A single turn carries every row of the set below to another of its rows. Some are shown first; where does it send the rows asked next?
C: -21.6,-12.4,23.0,27.8,0.1,7.7,9.0,13.6,37.6,3.5,-12.2,-7.2,-7.1,19.1
N: -9.9,-8.7,-0.3,-8.7,0.0,0.6,3.6,-50.5,-24.7,5.4,-19.3,-2.9,1.4,14.9
X: -5.9,-10.6,-11.1,-41.4,-25.9,0.8,-18.1,27.4,-5.0,16.1,-6.8,1.6,26.1,-3.5
B: -3.6,-11.7,-3.1,-46.2,-20.8,-1.1,-10.4,25.8,-5.8,9.5,8.3,-4.0,20.6,-1.5
E: -14.9,-1.1,5.1,30.6,-19.1,4.6,0.5,-38.1,15.0,3.1,-22.7,-11.2,17.8,16.0
F: 18.4,-16.4,-3.5,-1.5,3.7,-2.2,-1.6,-36.6,-33.0,9.0,-18.7,4.2,12.7,16.2
M: -22.4,-6.1,-10.6,-43.4,-28.6,2.6,-15.8,19.5,0.1,16.1,-10.0,-1.6,21.1,-3.6
T: -19.0,2.1,15.7,-31.6,-1.6,-3.8,-1.3,42.4,-20.4,-4.2,-10.0,-7.9,-13.8,6.5
A: -33.1,6.7,8.4,-28.7,-8.8,0.3,-5.8,38.8,-15.8,1.6,-25.2,-4.3,-12.3,5.1
P: 15.1,-9.8,1.4,38.5,-16.1,2.1,-5.8,-23.4,6.3,7.3,-25.1,-3.0,28.8,16.9
R: 4.3,-19.4,20.1,35.4,1.9,5.6,3.3,26.7,30.0,9.3,-14.7,0.9,4.4,19.5
U: 25.0,-13.0,11.3,31.5,-7.6,-3.5,6.6,-22.2,6.0,-5.0,2.7,-12.4,23.4,18.3
J: 9.3,-13.4,3.1,-9.2,6.5,-2.5,6.2,-43.2,-30.7,0.6,-6.0,-3.3,3.8,17.2
Q: -3.6,-17.8,26.6,28.4,5.1,3.8,11.6,21.1,32.5,1.8,-1.9,-6.7,-4.3,20.4
Y: -16.6,2.1,3.3,-21.6,-8.9,0.2,-12.9,46.5,-21.4,7.4,-33.0,2.6,-5.5,5.8
Z: -4.3,-1.9,8.7,-23.5,-3.3,-2.4,-7.2,50.9,-25.1,0.6,-18.1,-1.2,-5.2,6.7
V: -20.4,-7.6,-2.2,-49.9,-25.7,0.4,-9.3,17.7,0.2,8.9,4.8,-7.0,15.8,-2.8
G: -3.2,-4.7,15.4,23.5,-9.7,-1.7,11.7,-37.3,12.9,-8.1,5.2,-20.0,12.1,17.9
D: -14.5,-13.7,17.0,34.3,-3.3,8.3,0.6,19.8,35.7,11.6,-26.1,0.6,1.2,17.9
W: 0.3,-10.0,-7.3,-0.4,-1.9,2.1,-5.7,-42.2,-28.3,13.3,-32.8,4.8,9.9,14.9

A moves to Y
U moves to G
W moves to F
Now these:
V moves to M
D moves to R

A single turn carries every row of the set below to another of its rows. Some are shown first; where does it send the rows asked next?
melat: -19.9,-25.0,-32.1,22.2,35.2,28.2,20.5,-10.0,-2.2,-7.6,2.3,-2.6,-41.9,32.0,-48.6,-5.3,29.8,-4.5,18.0,-37.4,-18.1,-8.8,33.1,-26.5,-6.0,19.7
kobu: -33.7,3.1,-20.3,13.7,3.1,7.8,-0.4,-20.1,-8.6,-38.4,8.5,-29.4,-37.4,20.7,-11.8,32.2,16.7,-11.6,28.2,-32.2,-21.2,-23.4,15.3,-11.0,-17.6,21.0
Biguf: -28.4,-42.9,-19.4,-20.6,32.9,46.4,-29.9,-12.5,-2.6,-34.4,21.2,1.2,-69.7,-31.5,-10.9,4.7,6.8,8.9,4.7,-39.6,1.0,-4.8,13.3,2.7,-45.7,19.8
Puv: -12.6,-61.9,-14.1,-0.7,24.3,48.0,-11.9,-17.3,24.3,-21.1,3.9,0.5,-72.1,-6.8,-41.3,-4.7,22.2,-7.5,-0.4,-42.5,29.7,10.6,-4.1,-3.9,-29.9,13.0
Mevug: -38.3,-63.0,-17.8,9.1,2.2,19.7,-6.5,-5.4,8.2,-3.5,-39.5,-7.6,-49.4,-28.4,-31.4,-25.3,21.0,-6.5,33.3,-1.7,10.4,-19.9,24.2,-35.5,-13.8,-12.2
Buto: -43.1,3.9,-10.1,-4.2,24.6,9.5,22.7,-8.9,17.1,1.9,-17.8,-12.4,-31.6,-34.7,-27.9,-11.9,-14.7,-16.2,18.4,-14.1,30.5,22.9,0.1,-9.6,-46.9,1.2
Fug: -37.5,-71.3,-16.2,1.6,-0.9,14.9,-10.8,-17.6,28.5,-15.4,-29.4,-22.7,-54.4,-43.4,-44.4,12.0,16.1,-21.1,26.7,-20.5,-1.6,-16.1,14.9,-15.8,-25.8,-2.0
vus: -51.1,-42.0,-17.4,-33.0,-7.3,15.3,-16.1,-9.8,28.9,-17.9,-22.1,-24.2,-54.1,-34.4,-24.2,7.6,-9.3,-8.4,16.4,-19.0,-24.0,-8.9,16.4,-16.8,-41.6,6.7
kuvoz: -36.3,-9.6,-24.0,7.9,44.2,14.6,21.3,0.5,12.4,-7.1,-12.9,-0.6,-26.6,-47.6,-29.4,-26.1,12.9,-14.1,24.8,-7.6,21.4,18.6,6.5,-19.0,-54.6,2.4
rezib: -23.3,-14.1,-28.5,4.4,27.6,16.0,-31.9,-33.1,5.9,-19.4,-2.8,-24.1,-58.0,14.2,-29.9,35.1,10.8,-27.8,22.0,-39.1,-36.6,-1.1,23.9,-1.0,-23.1,14.6
mip: -14.2,-12.2,-42.5,1.9,8.9,21.0,5.8,-15.2,22.4,5.9,-6.3,-20.9,-44.0,-31.2,-10.6,-10.6,-10.4,-18.1,-19.5,-1.3,-12.0,22.6,0.7,-22.9,6.4,-15.1
pef: -2.8,-11.3,-15.8,6.8,21.2,28.9,-1.6,-18.9,6.1,-19.6,20.4,-10.4,-45.1,1.2,-35.4,4.6,9.6,-10.9,16.5,-13.1,23.5,-7.8,-19.8,13.8,-5.0,55.4
medu: -48.2,5.3,-7.6,1.6,22.4,31.8,11.3,-17.8,11.6,-20.4,17.5,3.7,-43.8,6.7,-68.4,-12.3,25.3,-12.1,14.5,-35.3,21.8,13.4,-12.2,-4.7,-7.7,22.2
monim: -23.5,-15.7,-11.7,-10.4,0.9,42.9,-27.8,-13.1,-26.0,-28.8,4.5,-3.5,-64.9,-17.8,18.6,-8.7,4.4,17.1,20.6,-24.5,20.4,-19.6,2.6,-17.1,-33.4,-1.7
sopa: -30.2,21.6,-7.3,6.8,-7.2,38.0,16.7,-28.5,-19.5,-9.3,10.0,-6.4,-45.0,-5.7,-51.4,4.4,14.1,-4.3,29.3,-44.4,17.2,-5.0,-18.7,-20.9,-6.6,-4.5
Dof: -31.9,-13.0,-29.1,8.2,39.2,19.1,29.7,-12.5,4.3,-8.0,-17.9,-6.1,-33.7,-69.9,-21.3,-1.2,19.1,-11.9,39.2,-24.7,19.0,-3.5,2.6,-15.3,-49.2,-2.2
lesag: -27.8,-30.6,-45.4,7.4,8.7,17.6,14.4,-25.4,4.6,-6.9,-5.2,-32.0,-47.3,-41.8,11.1,14.4,-11.4,-20.1,2.3,-5.1,-13.8,15.0,-8.5,-10.6,4.6,-17.9
silun: -37.4,-38.6,-52.0,10.0,35.5,16.1,10.8,-19.9,13.4,-19.3,-5.1,-19.7,-46.4,-53.9,11.6,3.0,17.2,-18.6,6.7,-0.4,-6.6,0.2,2.9,-2.5,15.4,-1.4
badiv: -38.1,-0.6,-15.4,-3.2,20.6,14.5,31.8,-20.7,8.9,1.4,-22.1,-18.6,-38.3,-57.0,-19.4,12.7,-8.4,-14.0,32.2,-31.0,27.8,0.0,-3.1,-6.6,-41.0,-2.9
Fab: -22.3,-13.9,-38.6,16.6,29.7,27.7,-9.4,-23.0,-7.7,-5.2,-28.8,-5.5,-57.3,37.3,-11.5,-13.3,37.0,-12.0,39.8,-21.9,-12.5,-11.7,22.0,-27.5,0.6,1.9
des: -8.2,-35.6,-7.8,8.4,-7.2,45.3,-10.2,-17.3,0.1,-15.7,-12.7,-4.2,-67.3,6.3,-11.7,-17.9,20.5,0.8,15.4,-26.4,48.1,-4.7,-15.0,-23.8,-17.2,-8.6
nadu: -28.6,-21.0,-24.7,26.8,36.3,15.2,-0.1,-19.3,-10.5,-27.2,13.9,-13.1,-40.2,2.4,-39.1,26.1,28.0,-10.5,24.0,-40.6,-20.0,-29.2,40.6,-6.1,-6.1,25.4
Toze: -52.1,-33.6,-19.9,-25.0,-4.6,20.4,-12.0,2.8,8.9,-5.8,-32.2,-9.0,-49.4,-18.5,-10.9,-31.3,-3.6,6.2,23.3,0.6,-12.0,-11.7,25.7,-35.5,-29.8,-2.9
pov: -18.0,-40.7,-32.4,29.3,37.2,23.1,-11.8,-35.1,0.0,-6.0,-18.7,-15.5,-61.1,21.2,-37.8,21.0,30.6,-28.6,36.1,-38.5,-12.3,-6.7,23.1,-7.4,0.3,4.3
foz: -42.0,1.6,-24.8,9.3,15.6,40.2,13.8,-22.0,-44.9,-29.4,26.3,-2.3,-42.0,-26.7,-28.4,9.4,22.2,3.6,46.1,-38.2,-9.6,-7.7,-13.0,-17.5,-28.1,-1.3
veri: -49.8,-20.6,-14.9,-35.7,24.5,21.4,-29.0,-15.6,35.2,-21.8,-23.4,-28.9,-52.6,-42.9,-26.3,5.9,14.9,-10.8,12.5,-21.1,-3.4,-11.4,-16.3,-26.6,-8.6,-23.1
lonil: -32.1,-40.3,-14.0,-6.0,30.1,24.8,-32.9,-15.4,12.3,-11.2,-17.5,-23.3,-48.2,-54.3,-43.9,4.9,15.1,-12.8,15.0,-18.6,-3.7,-8.3,-6.4,-35.0,-9.9,-41.3
pof: 8.5,-17.0,-36.7,7.0,22.2,47.2,14.1,-12.4,-35.4,-7.4,22.5,-2.5,-45.8,-8.2,-15.4,-3.8,5.3,9.9,33.9,-15.8,-6.1,-10.6,-15.8,-10.5,-22.0,33.7
Verob: -24.3,-20.8,-48.9,6.0,36.1,19.5,2.1,-10.4,30.8,-6.3,-6.9,-8.3,-43.5,-44.5,-9.6,-22.2,18.5,-16.3,-15.3,3.2,-5.2,7.9,13.0,-15.9,16.4,1.2
moto: -49.1,-55.4,-19.7,-9.1,41.1,29.1,-17.1,-7.0,-4.6,-3.8,-20.2,-16.8,-49.2,-30.4,-29.6,-16.5,4.7,-3.6,23.8,-7.1,-2.7,7.9,-4.9,-37.8,-8.7,-43.5
mir: -59.9,-14.2,-24.6,4.3,46.3,34.6,9.3,-11.2,-15.5,-40.2,33.5,8.0,-40.2,-14.3,-45.5,-8.1,33.3,-5.2,32.7,-29.1,-5.0,11.4,-5.6,-1.1,-28.8,24.4
vun: -68.0,-35.9,-20.2,-38.6,35.5,25.6,-13.3,-7.1,19.1,-14.3,-25.6,-21.5,-53.9,-19.7,-11.2,-15.5,4.3,-0.5,20.7,-9.4,-2.5,5.0,-15.2,-28.8,-6.7,-24.9
govid: -27.5,13.0,-35.6,-7.6,20.8,20.7,-29.5,-20.3,-1.6,-18.1,-12.7,-14.0,-53.4,30.5,-3.5,0.6,16.6,-11.0,25.4,-22.8,-36.8,-6.0,22.9,-20.7,-22.6,12.4
Kiba: -10.0,-22.5,-33.5,-1.4,31.2,35.7,7.1,-8.6,-9.6,-28.2,28.6,-6.7,-43.3,3.4,-16.1,-3.0,10.2,-2.2,26.9,-7.2,-3.4,4.2,-23.8,6.6,-28.7,54.2
mif: 15.3,-5.9,-20.0,14.9,12.4,40.9,5.4,-21.4,-19.7,1.8,14.4,-5.3,-46.8,-9.9,-35.3,3.3,5.7,0.7,24.1,-21.3,20.0,-22.6,-12.5,-3.2,1.5,35.0
Sop: -25.5,-1.1,-28.4,8.7,1.9,20.9,21.4,-10.9,-0.1,-19.0,-3.2,-19.3,-38.3,50.5,-21.5,0.4,19.3,-6.4,22.6,-29.5,-19.1,-2.9,8.7,-31.3,-16.6,15.0

nadu moves to melat
sopa moves to foz
Now these:
mif moves to pof
Fab moves to govid
mip moves to lesag
moto moves to vun
des moves to monim
Fug moves to Mevug
Dof moves to kuvoz

